In the rows, zero is written as 128.
Each path is a new rotation, seen through one point. The rows after it are directions, each followed by how far the rotation turns it, in deg/step (0 if it stays put).
Each turn is a multiple of 5 degrees from 10 to 175, or 0.
Each row of a path follows its step; steps can be skipped.
path 1
step 0: [110 139 126 120 127 129 127 134 137 137 135 132 126 133 119 130 135 126
 120 125 141 125 120 124 124 128 140 127 140 122 129 128 121 105 126 122
 126 134 142]
step 1: [113 138 116 133 141 129 136 125 121 132 122 120 135 136 119 134 114 138
 127 121 119 117 135 114 126 134 123 141 121 122 132 125 135 128 127 125
 125 137 133]
step 2: [134 128 133 118 138 118 112 125 135 117 113 133 128 124 126 128 120 134
 138 129 118 136 125 107 131 116 128 136 119 130 128 121 124 121 135 132
 120 133 123]
step 3: [129 121 133 143 141 125 118 128 123 121 126 142 133 109 133 136 137 124
 128 122 137 139 131 137 130 129 127 141 119 124 129 119 118 130 111 123
 129 130 132]
step 4: [132 134 124 135 124 125 132 129 131 140 117 141 122 120 123 123 146 133
 134 117 110 126 135 132 118 134 140 128 134 135 124 128 120 126 126 118
 140 117 126]
step 5: [124 143 121 127 133 128 125 126 121 135 126 117 139 124 137 126 135 129
 137 127 126 118 124 143 116 117 122 114 124 125 131 128 118 137 148 122
 133 133 130]
step 6: [122 132 143 123 132 114 138 127 126 134 130 129 125 137 142 126 127 136
 141 129 146 123 128 115 130 130 128 116 129 115 123 130 115 124 128 125
 116 124 136]
step 7: [126 135 131 131 127 127 139 138 116 134 125 122 128 129 134 135 118 127
 114 118 143 122 127 121 128 123 145 149 118 135 124 134 122 122 128 137
 128 131 129]
step 8: [120 131 122 120 127 133 124 142 135 127 120 143 133 132 130 136 126 137
 121 128 121 124 122 114 138 115 120 137 134 135 119 119 130 129 126 131
 149 128 140]
step 9: [136 130 127 133 131 113 110 126 114 124 124 128 126 123 121 126 131 127
 124 125 125 124 138 115 130 129 111 123 121 130 141 131 126 138 117 129
 141 139 136]
step 10: [129 129 128 119 122 126 119 124 134 128 125 140 132 120 131 116 142 128
 143 123 131 125 136 126 112 116 132 129 124 133 134 133 124 132 105 138
 119 123 119]
[127 132 127 129 127 131 132 128 127 124 131 128 124 129 125 131 126 127
 130 129 135 123 125 122 127 129 127 129 130 126 125 127 128 125 132 130
 130 131 127] => 55
[126 126 127 125 131 131 131 130 127 130 125 122 128 129 126 129 129 126
 130 126 122 126 127 129 128 130 130 130 132 128 124 126 125 131 125 134
 130 129 126] => 110
path 2
step 0: [124 130 126 119 122 124 129 126 127 131 116 135 148 140 121 140 120 132
 131 125 134 124 111 124 140 135 143 143 126 133 116 125 131 117 134 136
 128 119 133]
step 1: [137 134 122 130 130 132 124 136 138 144 128 131 133 129 135 135 126 140
 128 141 133 128 127 129 119 133 137 113 136 136 144 114 132 125 142 135
 124 112 135]
step 2: [123 138 120 134 129 127 124 131 120 113 153 124 145 125 142 138 122 124
 125 136 121 123 127 146 130 121 136 126 131 130 124 125 124 129 127 130
 120 120 132]
step 3: [130 132 122 142 132 144 119 109 127 127 142 135 119 128 139 142 125 136
 125 124 126 132 137 119 121 139 134 134 127 133 124 141 132 121 129 135
 128 127 117]
step 4: [125 125 120 140 127 138 116 125 119 124 110 118 132 124 138 122 125 122
 132 120 133 136 128 131 116 115 134 126 115 129 122 139 146 122 120 131
 124 124 143]
step 5: [121 128 129 144 124 130 127 134 121 126 129 125 130 136 117 118 128 130
 137 136 133 132 117 122 127 123 135 119 140 141 138 154 127 118 128 122
 132 133 121]
step 6: [129 140 124 130 122 124 134 123 128 126 123 120 137 133 114 124 118 113
 142 145 145 125 138 122 136 136 125 138 119 124 130 127 129 118 125 135
 130 113 122]
step 7: [139 127 120 120 134 130 115 125 132 133 129 133 146 141 117 145 137 142
 133 142 142 125 135 130 127 124 126 116 119 130 126 129 122 122 133 126
 131 137 135]
step 8: [117 140 133 130 130 123 107 131 133 132 133 130 119 135 134 128 128 117
 123 143 127 115 127 135 128 122 134 126 122 130 131 119 122 116 131 141
 109 137 134]
step 9: [114 135 127 127 131 137 121 127 130 120 137 126 125 131 132 146 119 137
 108 126 134 106 119 122 137 133 124 125 125 134 127 137 140 126 121 130
 136 123 129]
step 10: [125 128 115 137 120 136 122 119 138 114 120 130 120 146 134 123 125 140
 127 122 130 132 123 132 127 134 137 141 132 118 134 125 139 123 137 126
 122 117 144]
[133 128 126 131 128 125 128 130 127 129 128 123 127 128 128 127 129 123
 134 127 129 131 132 127 127 127 126 127 129 128 126 132 131 124 125 126
 131 133 124] => 40
[127 134 129 126 132 125 129 128 126 133 128 125 129 129 129 121 130 130
 123 128 127 127 124 126 128 127 128 126 130 131 127 129 134 126 128 130
 130 127 129] => 90
[124 134 125 126 126 128 130 124 128 126 131 124 128 129 127 130 129 128
 127 125 128 129 131 123 132 135 128 129 128 127 125 130 124 129 127 125
 129 126 128] => 110
path 3
step 0: [133 133 133 116 135 129 121 110 136 135 126 119 131 139 120 126 110 123
 134 125 129 125 133 128 130 135 129 147 135 122 134 127 143 134 126 127
 115 121 129]
step 1: [124 139 118 117 138 128 131 111 136 130 135 117 123 131 119 120 112 143
 124 121 123 120 129 116 131 129 135 131 137 139 130 135 131 122 127 135
 128 120 131]
step 2: [116 133 130 117 127 113 133 119 134 134 137 117 133 128 137 129 122 129
 132 135 118 127 137 113 126 134 134 147 136 132 130 133 127 137 119 139
 132 131 132]
step 3: [127 142 129 122 135 123 132 121 127 128 137 127 135 118 126 112 121 122
 146 136 125 129 134 127 122 128 135 135 152 123 135 129 129 129 124 135
 123 115 129]
step 4: [103 141 123 108 127 128 133 119 130 130 124 133 137 127 121 120 129 126
 136 128 129 131 124 114 119 127 135 126 128 135 137 130 135 129 122 136
 123 116 123]
step 5: [127 130 108 113 129 114 134 124 120 134 132 132 137 134 135 124 125 120
 133 126 127 127 136 110 116 126 122 138 133 123 130 130 138 126 122 127
 136 116 119]
step 6: [118 130 118 123 122 127 128 121 118 115 128 132 135 143 125 117 120 135
 138 128 130 139 125 130 121 137 130 148 138 120 132 120 136 125 125 131
 131 117 129]
step 7: [109 123 127 118 133 129 128 120 123 132 132 125 135 148 121 129 129 135
 140 126 121 121 121 118 123 120 128 136 136 117 119 136 134 117 135 128
 123 114 130]
step 8: [114 127 122 129 133 135 134 119 121 133 126 109 134 132 132 136 113 126
 132 123 122 128 133 117 116 126 118 143 133 122 143 127 138 116 131 125
 133 125 135]
step 9: [121 126 132 119 137 127 118 115 124 128 126 120 134 137 117 131 108 127
 130 118 135 121 145 136 125 128 133 143 135 123 132 128 139 132 123 136
 126 122 129]
step 10: [116 136 128 115 134 122 127 116 125 124 135 115 119 133 120 116 121 141
 127 120 128 115 134 122 126 116 131 132 141 136 133 135 132 116 131 136
 133 132 127]
[130 128 125 134 130 126 124 129 125 129 130 122 130 127 129 130 130 126
 131 132 135 131 130 122 129 131 127 131 126 127 130 129 128 130 128 129
 131 130 127] => 120
[129 132 129 130 123 125 125 123 129 129 126 129 127 129 123 124 131 131
 134 129 132 127 128 131 131 126 131 128 129 126 128 126 129 128 133 126
 125 130 128] => 115
[129 128 130 131 130 128 128 123 128 125 132 126 129 132 130 134 122 129
 127 127 127 126 128 128 132 130 130 126 125 127 129 129 130 127 134 127
 127 128 135] => 45
[125 131 128 129 123 132 129 127 128 123 125 126 127 125 129 127 127 134
 128 128 128 131 126 127 126 133 125 126 130 132 133 124 129 126 129 129
 131 130 130] => 160
path 4
step 0: [128 120 125 133 124 129 125 129 126 123 135 121 117 143 126 128 134 139
 110 136 115 130 129 130 120 126 123 120 126 123 118 119 132 132 129 122
 145 139 137]
step 1: [136 136 124 122 118 126 129 124 125 124 118 121 138 124 134 120 131 119
 126 116 126 134 133 134 133 132 118 120 133 141 122 114 141 125 133 123
 130 144 140]
step 2: [115 126 129 121 133 115 125 121 120 122 130 124 117 127 136 121 138 123
 131 142 130 139 130 123 120 124 119 125 129 141 120 134 134 137 113 122
 118 135 131]
step 3: [119 124 121 126 120 116 139 127 143 131 124 116 131 138 127 134 118 126
 139 126 124 134 115 144 126 140 118 128 135 129 123 136 125 132 127 115
 128 132 132]
step 4: [125 127 118 125 127 136 128 137 123 131 129 118 119 134 118 133 149 133
 129 135 123 134 133 144 133 132 127 135 128 120 128 123 142 135 119 122
 139 137 125]
step 5: [131 126 127 113 119 124 136 132 125 126 113 120 135 129 118 133 131 124
 134 131 129 113 137 118 129 124 119 130 123 129 119 117 131 126 136 109
 126 139 139]
step 6: [113 128 139 130 123 113 129 123 126 132 116 136 121 116 121 126 142 116
 131 143 139 137 133 134 118 132 125 130 135 122 123 124 132 132 128 132
 124 134 129]
step 7: [117 127 131 126 121 119 147 137 132 138 119 131 138 134 138 142 121 135
 135 125 128 131 137 130 116 135 128 127 126 127 122 137 138 135 123 118
 131 121 121]
step 8: [115 122 127 127 133 140 114 130 131 142 122 118 137 122 122 142 136 127
 137 130 127 138 130 129 127 130 122 137 122 118 134 117 132 126 118 125
 138 122 136]
step 9: [129 137 131 121 128 121 135 125 126 123 116 122 133 130 128 133 131 142
 120 128 139 117 142 130 127 130 122 145 114 118 131 113 117 127 126 121
 120 127 129]
step 10: [124 123 130 128 113 123 124 128 140 128 130 144 129 121 136 138 140 123
 120 134 141 134 129 126 110 120 134 135 129 119 127 124 122 121 134 124
 135 136 136]
[130 123 131 129 129 130 127 128 125 128 129 123 130 130 123 129 127 133
 126 124 125 125 124 128 130 130 127 132 128 123 131 126 131 129 125 127
 133 128 128] => 85
[128 127 126 127 132 127 126 127 125 133 129 128 126 128 126 127 130 130
 127 134 128 127 129 128 124 129 133 126 127 128 126 130 126 124 121 133
 131 132 130] => 175
[126 125 129 131 128 121 130 124 128 126 131 133 126 127 128 128 128 129
 129 128 130 125 124 128 124 131 127 133 131 126 128 130 123 130 128 128
 125 131 127] => 100
[125 124 128 130 130 130 124 131 127 124 128 128 128 122 128 127 130 133
 130 134 130 133 126 129 128 124 127 127 130 128 130 126 128 130 131 129
 130 131 123] => 170
path 5
step 0: [123 112 123 139 135 121 124 136 126 125 138 127 103 143 138 138 134 128
 126 134 124 108 123 127 131 124 127 133 129 126 130 124 133 123 128 129
 127 140 133]
step 1: [136 123 121 136 120 134 135 121 138 133 131 125 135 138 142 134 135 114
 117 123 116 120 119 121 113 110 123 133 124 131 123 122 128 124 124 136
 122 118 119]
step 2: [118 127 121 138 138 138 125 138 123 119 122 133 145 134 135 126 114 124
 136 136 122 118 133 137 124 122 132 127 120 141 113 130 138 121 120 138
 136 123 127]
step 3: [119 124 119 126 133 125 121 128 128 135 122 129 141 128 152 136 133 130
 133 142 121 139 124 134 125 132 151 132 135 126 130 122 121 132 133 121
 135 113 128]
step 4: [114 136 141 116 126 139 108 119 136 125 117 118 128 128 130 127 119 130
 122 138 127 136 139 129 110 128 128 136 121 127 137 118 128 124 120 121
 127 131 132]
step 5: [131 130 130 121 123 120 125 141 124 125 114 138 122 129 129 124 132 134
 107 145 123 126 146 134 122 132 121 123 134 114 138 134 137 128 136 127
 130 121 130]
step 6: [140 138 134 132 129 128 134 121 118 137 130 132 133 129 133 114 138 131
 105 134 134 134 129 132 131 137 123 146 125 135 133 129 119 137 125 136
 121 130 140]
step 7: [118 128 145 145 130 125 120 143 135 129 125 139 128 122 136 120 130 126
 121 113 139 123 122 133 135 135 128 137 126 125 130 133 134 122 132 133
 131 148 131]
step 8: [112 124 125 129 139 135 147 132 142 134 141 123 128 133 138 125 146 119
 122 117 127 119 128 133 126 133 123 128 125 116 127 133 117 129 136 117
 125 126 134]
step 9: [130 122 123 133 138 137 129 126 127 125 132 124 140 153 127 131 129 135
 137 109 114 126 135 132 123 136 115 133 119 125 131 121 136 118 125 130
 120 138 125]
step 10: [116 119 109 134 137 126 126 120 130 130 121 135 118 126 128 124 127 134
 129 117 104 130 121 140 131 122 129 135 133 123 126 133 138 127 130 140
 130 111 121]
[130 130 129 128 126 134 122 127 125 126 125 127 128 124 128 131 134 127
 128 122 128 130 128 126 124 131 126 126 128 130 124 128 131 126 124 131
 128 130 129] => 140
[129 125 129 121 130 130 128 126 129 128 121 128 131 127 126 129 127 133
 129 133 126 130 127 127 126 126 132 130 128 125 122 129 128 128 128 129
 130 128 125] => 45
path 6
step 0: [124 132 122 142 128 136 135 138 138 128 121 126 110 122 114 116 127 129
 116 133 133 125 122 126 133 124 132 124 122 127 112 134 129 142 130 129
 128 127 143]
step 1: [123 120 119 121 143 137 144 121 128 127 135 127 114 118 131 140 120 124
 116 121 129 116 110 126 124 134 135 132 130 130 130 134 126 125 122 125
 117 137 121]
step 2: [115 129 119 135 128 114 142 134 137 131 110 138 139 118 115 139 127 117
 141 137 129 123 121 137 127 133 129 126 126 127 133 126 124 133 125 130
 130 122 127]
step 3: [130 125 126 141 123 140 142 132 126 124 127 128 120 119 120 113 129 122
 116 136 125 119 114 118 125 128 127 113 124 120 116 124 125 130 128 132
 135 126 143]
step 4: [125 118 124 127 134 131 141 126 125 127 129 130 117 129 123 137 126 125
 124 122 124 112 116 135 127 145 147 136 141 142 121 128 131 118 120 124
 126 132 125]
step 5: [119 126 132 134 131 123 142 142 132 132 114 141 136 116 130 133 138 126
 139 139 136 126 114 130 139 128 136 127 133 115 131 123 123 132 127 127
 137 122 116]
step 6: [126 127 134 125 125 129 150 128 119 125 129 138 121 123 118 110 128 125
 118 125 120 123 120 125 128 125 129 119 123 122 108 135 126 123 132 134
 128 114 137]
step 7: [121 122 138 133 135 127 138 130 134 139 137 133 115 131 134 131 132 122
 126 121 124 115 115 136 134 145 132 139 141 141 125 120 130 133 119 135
 122 130 128]
step 8: [126 128 133 123 129 119 146 144 129 126 118 127 135 122 123 131 143 133
 131 134 143 132 111 129 124 125 140 127 128 122 132 129 119 135 126 138
 124 125 118]
step 9: [120 135 130 126 125 123 144 122 119 129 124 139 122 131 133 119 134 127
 118 130 116 123 118 124 133 136 125 125 110 123 116 131 120 113 125 138
 122 122 140]
step 10: [123 128 133 128 129 122 137 132 129 130 133 117 116 134 125 124 129 121
 127 126 128 114 123 141 136 146 131 133 137 128 127 114 136 134 115 148
 137 131 121]
[124 130 128 127 129 127 126 134 129 126 129 129 134 123 128 128 131 126
 133 130 130 126 133 128 128 128 129 124 131 129 125 128 126 130 128 130
 126 133 127] => 125
[131 129 132 129 127 126 130 126 128 131 131 128 129 126 125 124 124 125
 130 130 122 126 130 130 124 130 123 125 129 128 127 123 130 132 130 130
 131 127 130] => 100
path 7
step 0: [142 116 127 115 127 132 142 126 130 127 125 115 128 122 139 129 128 132
 130 134 130 133 121 126 134 142 123 129 113 105 131 121 123 118 124 125
 126 116 131]
step 1: [122 146 125 120 127 142 126 128 138 120 125 120 127 130 117 135 132 120
 121 139 139 141 125 121 135 127 128 130 120 113 127 129 133 123 114 142
 123 118 126]
step 2: [142 143 115 119 141 142 125 134 132 128 140 124 131 107 131 139 127 137
 131 133 133 123 119 130 126 128 128 139 127 131 133 134 131 132 125 135
 137 129 121]
step 3: [145 127 120 119 131 133 136 119 120 116 119 129 135 122 139 115 128 128
 133 133 141 122 128 118 120 128 137 130 126 115 129 131 127 119 116 130
 147 123 129]
step 4: [134 128 138 126 124 123 140 118 126 120 130 122 132 120 114 138 131 137
 116 137 143 134 132 136 136 121 136 130 122 108 137 135 126 131 123 138
 133 117 132]
step 5: [138 133 121 119 128 133 131 134 118 120 137 114 132 126 131 149 137 120
 123 124 135 131 118 121 131 125 131 127 118 126 140 135 124 124 132 147
 126 140 124]
step 6: [155 132 120 129 132 135 130 115 132 125 127 123 134 127 126 122 119 120
 128 126 134 133 123 125 117 144 119 132 125 130 138 134 118 127 121 145
 129 122 126]
step 7: [136 136 128 137 126 120 132 118 126 129 123 128 131 122 122 133 128 115
 116 138 140 128 125 117 127 115 132 143 136 127 126 138 136 139 118 142
 144 125 133]
step 8: [148 121 134 123 133 117 139 131 124 129 133 128 133 117 141 148 130 117
 123 126 143 118 126 135 136 132 134 130 127 128 137 129 125 137 132 129
 136 132 132]
step 9: [141 129 129 131 124 133 137 124 115 127 116 123 136 142 129 132 133 113
 116 130 145 130 125 122 125 148 125 127 124 118 127 131 120 118 134 129
 120 126 132]
step 10: [140 133 128 134 121 128 126 121 134 137 127 130 124 125 120 152 127 125
 120 143 126 141 126 121 128 135 119 141 132 117 124 136 126 138 126 138
 119 126 123]
[124 129 128 128 125 127 124 126 125 130 126 124 124 128 129 130 127 129
 126 126 127 130 127 129 130 131 128 129 121 126 131 129 124 127 124 128
 122 133 127] => 80
[129 127 126 125 126 127 125 128 130 130 131 126 130 128 132 129 130 127
 127 123 127 123 128 126 122 132 128 127 128 126 133 121 127 125 129 127
 131 127 129] => 125
[129 125 131 132 129 126 130 127 125 131 125 126 130 128 125 127 130 123
 130 122 127 129 125 128 130 125 124 129 126 133 130 124 127 131 127 133
 130 127 130] => 35
